One turn moves every row onto another: examples first, then more rows asked:
soner: [ 46 -38 -12 -38   4  -2  22  -7 -28 -10  17   1  17   8  17   2 -20  62
  -6]
Rol: [ 47 -15  39  -6  18  -1  -7  -9 -27 -16  50  27  -2   4   0  -4  17  40
  26]
Relom: [  2  -5  -5 -55  29   9 -17 -14  -9 -15  21   3  25  12  -8  14  18  -5
  10]
Zupe: [ 27 -19  -6 -39  28 -12  13 -25 -34   0  31  -9  28  29  46  -2  14  36
   1]
rog: [ 44 -17  -3 -16  14 -19  -9  -9 -40 -22  42  19  -7   9  -6   3  17  55
  31]
sabi: [ 40 -25  25  -9  35  16  -9 -24 -27 -18  40  19  14 -17  -8   5  15  45
  28]
Gedob: [ 18 -11  16 -50 -31   0  34 -19  -7  -8   9 -10  41  -8  12   9  12   0
 -15]
sez: [ 21  -4  44 -20 -18  -4   3 -31 -15 -14  47   1  15   5 -23   0  31 -11
   8]
nunu: [ -7  -1  17 -27  -2 -12   2 -37 -17 -25  50   7  30   5 -37  10  23   8
   4]
soz: [ 16   0   6 -20 -11 -18  -5 -19 -23 -37  52   3  14   5 -30  10  36   2
  17]
salal: [ 26 -12   8 -14   9  -6 -14 -24 -26  -7  36  24 -11   5  -3  -2  24  61
  38]
Ziza: [  5 -19  -3 -32  42 -22 -22 -26 -22   3  29  -5  17  17  10  -4  18  25
  25]
giv: [ 54 -46  10 -33  12   3  16 -15 -20  10   3  -7  14 -16  14  -4 -11  47
   3]
sodu: [ 20 -16  18 -26  26   4  -8 -17 -21 -26  38  42  12   0   1 -12  13  47
  42]
kozas: [ 12 -14  -2 -57 -23  -4  34 -23  -5 -11   8  -6  28  10 -14   7  -2  16
 -28]
Riv: [  3 -11  31 -30   0  -2   0 -22 -14 -40  44  14  18  -8 -16   4  36 -12
  14]
zati: [ 20 -24  10 -56 -35  -3  33 -26 -14  -6  16 -12  43   3  17  -9   1   1
  -3]
kal: [ 37 -31  -5 -35  -2   7  12 -20 -13   5   4   5  30  -4  28 -17 -10  61
  26]
Bibub: [ 22   5 -10 -41 -37 -13  27 -15  -5 -14  14 -14  33   5 -10  12  20  10
 -16]
Zosa: [  3  -9  35 -47  -6  -4  13 -24 -22 -37  50  25  23   5 -10  -5  24 -12
  13]
fubi: [ 24  -5  -9 -62  14  18  17 -14 -21 -18  22  -2  34  25  28  17  15   7
 -16]
kaped: [ 45 -29   4 -38  -4   1  24 -21 -23  12  -2   5  18  -3  34  -1  -3  61
  11]
Boku: [ 11  -4  42 -25  10   6  18 -41 -15 -27  44  14  24  -6 -20   7  38   2
  -4]
naben: [ 35 -14  16 -35 -36   8  25 -25   9   2   1 -18  23   4  -3  -5  11  10
 -16]
los: [  5  -8  17 -32 -12  -5  -3 -16  -8 -39  44  17  -6   3 -25   3  36  -2
   9]
Kul: [ 26 -11   4 -44 -42  -2  28  -1  -8 -17  23 -12  26  -1  11  10  12   0
 -20]
sabar: [ 24 -24  26 -48 -13  -9  41 -32  -8   1   6 -11  23  -5   2  -3  10   6
 -29]
nezir: [ 26 -26   8  -8  25 -10  -9 -21 -40 -24  58  15  17   3  -7   5   6  54
  28]
tade: [ 60 -24  10 -21   0  11  15  -2  -4   1   4   8   6   1  20 -10  -5  60
   3]
muvo: [ 50 -11 -19 -37 -14 -16  23  -4 -21   0   5   4  11   9  16   5   0  62
  -2]
vop: [ 47 -17  -6 -26 -21  -5  16 -10 -25  14  17  -4  20  -1  33   6   0  62
   9]
bop: [ 29 -30  19 -18  27  -2 -11 -25 -29 -22  32  27  -4  -4   4  -7  20  49
  41]

Boku -> sabi
Bibub -> soz
salal -> vop
Now these:
Zupe -> fubi
sez -> Rol
Zosa -> sodu
Riv -> bop
kozas -> nunu

One turn moves every row onto another: examples first, then more rows asked:
fik: [ 27  30  46  16  33  42   0  24 -12  17 -46  -6  -7 -17]
dag: [ 19   9   8  24  18  11 -24  -9 -19  27  13  10  18  29]
pima: [  1  -3  22  34  14   9 -11  38  23 -18  -7  -1   4 -14]
Lege: [-12  -7  33  24  28  33 -11  48  21  -6 -18  -1   4  -8]
pas: [-19   5  36   6  41  44  -7  39  -3   9 -24  17  20  15]
Zul: [ 13  30  51  12  38  47  -8  22  -9   9 -39   3 -12 -24]
Vul: [ 20   3  10  28   8  -6  -7  21  29  -7   9   8   6 -13]
Vob: [  8  24  17  14  34  28 -31   7 -14  32   6  18  28  35]
zeviz: [ 60  17  40  39  33  13   7  17  11   6   7  17 -12  -6]
muzu: [  5  -4  20  25  18  11   2  41  34  -9  -9   7  -1 -16]
suz: [ -2  -5  15  32  26  10   0  42  16 -13 -11   8  14 -21]
Feli: [ 15   3   2  41  20  -6 -10  28  13  -7   5   9  16 -18]
sida: [ 51  24  48   4  40  31 -12 -13  -3  21  17   8  10  -6]
Lun: [  9  20  13   2  24  27 -22  -3 -15  43  -4  11  17  31]
kimo: [-11  -2  30   8  41  51 -18  21 -12  34 -12   7  13  27]
gof: [-16  -4  29  18  35  31   2  47   9  -7 -23  13  15  -7]
kek: [-10  -4  29  15  29  32   4  49  26   5 -24   9  -2  -4]
fatam: [ 22  23   3  28  24   7 -34   3  -8  25  18  14  26  21]
Gerup: [ 37  29  50  -7  39  42 -15  -9 -13  25  -5  -2  12 -11]
gilu: [ 36  25  41  34  30  28   9  35  -2   9 -41   2 -17 -15]
luno: [ 16  31  53  -1  45  54 -17   5 -14  21 -23   5  -2 -16]
Rab: [ -9  17  30   5  40  44 -20  22 -13  26 -12  19  25  32]
bubuz: [ 51  21  33  46  29   9   1  10   2   2   5  23 -19 -14]
kolu: [-18  -6  36  13  40  50 -12  40   6  16 -20   3   7  10]
nerub: [ 44  26  42  14  44  32 -16 -15 -10  25  19  21  -1  -3]
vugo: [ 54  23  35  33  36  15  -8  -7  -3  14  20  26 -10  -6]
nof: [ 24  14  -3  39  19  -7 -25  11   3   9  17  10  21  -1]
Rofe: [60 19 45 23 37 19 -3 -1  7 13 22 16  0 -3]
Boda: [ 23  21   4  12  13   5 -24 -12  -5  29  12  10  18  19]
makud: [ 17   3  10  38   4  -7 -16  17  13 -14   7   3   8  -6]
Fitif: [ 26  32  48  -2  37  47 -11   5 -16  24 -31  -7   5 -15]
Kem: [ 22  27  43  31  30  30   1  31  -2  -2 -37   8 -22 -27]
Popat: [ 23   9   5  34   6  -6 -21  -2  -5   4  15   6  15  12]
kop: [ 38  23  37  46  27  14   5  25   3  -4 -20  16 -24 -24]
tubis: [  5   5  18  14  32  33 -23   0 -22  38   2  11  18  36]
duzal: [ 50  20  40  44  30  17  12  32   8   5 -18  11 -20 -11]
dadiz: [ 28  13   2  22   6  -9 -17  -1  12  10  17   8  13   1]
Vefot: [-13   3  31   5  36  46  -1  39   7  25 -29  11   3  15]
nen: [ -6  13  24  -1  34  45 -13  18  -9  41 -22  11  10  30]
tulem: [ 29  30  49   0  47  47 -20 -11 -15  28   2  13   1  -7]

kop -> nerub
Vul -> Lun
Now these:
dag -> kolu
Gerup -> gilu
pas -> Feli

One turn moves every row onto another: examples first, then more rows asked:
E: [  1   0 -32  27   9 -20   5  -3   2  22 -26 -11   5   2 -17   2 -24]
C: [-19 -10 -27  27  -7 -25  -2  20   7  -8  -5 -15  -7 -21 -13 -21  13]
L: [ 17 -23  -1  10  -7  15   2 -33  31 -27  32  14  14   4   1   2  -5]
M: [  4 -13  28 -16  -1  21  15 -24 -17 -13  -5 -29  -5  -3 -13  14   7]
K: [ 22  20  11 -26 -17   2  19   6   6   9   0  25   6 -10   1 -21  21]
V: [  3 -16 -49  21   5 -20 -12  16 -13  -9   4 -12   8   9  16 -11  -7]
U: [ 17  15  11 -30 -11   8  20   2  -1   6   3  28   1  -2   1 -24  20]
S: [  5 -16 -43  13   0 -19  -8  15 -19  -8   5 -14   6  14  20 -10 -18]
A: [  1  -5  22 -17  -5  22  17 -20 -19 -14  -7 -29  -3   6 -15  24   1]
Z: [  0  -1 -38  32  11 -16   6   0  -8  17 -20 -16   6   3 -13   7 -19]
N: [ 17  15   9 -24 -25   5  21   5   8  10   2  27   8  -4   0 -24  18]
T: [ 22 -15   4   5   5  16   6 -30  30 -28  33  19  11   1  -7   0  -6]
Y: [ 17 -20  -4   6  -1  16  -1 -34  28 -30  32  19  10  -3   0   3  -3]
G: [ -3 -11  24 -14 -14  21  20 -23 -20  -8  -8 -30  -3   5  -9  17   0]
D: [-12  -9 -35  27  -3 -24   1  23   2   1 -12 -14  -1 -22 -17 -17  12]

A -> Y
S -> C
Z -> V
Now these:
U -> M
L -> N

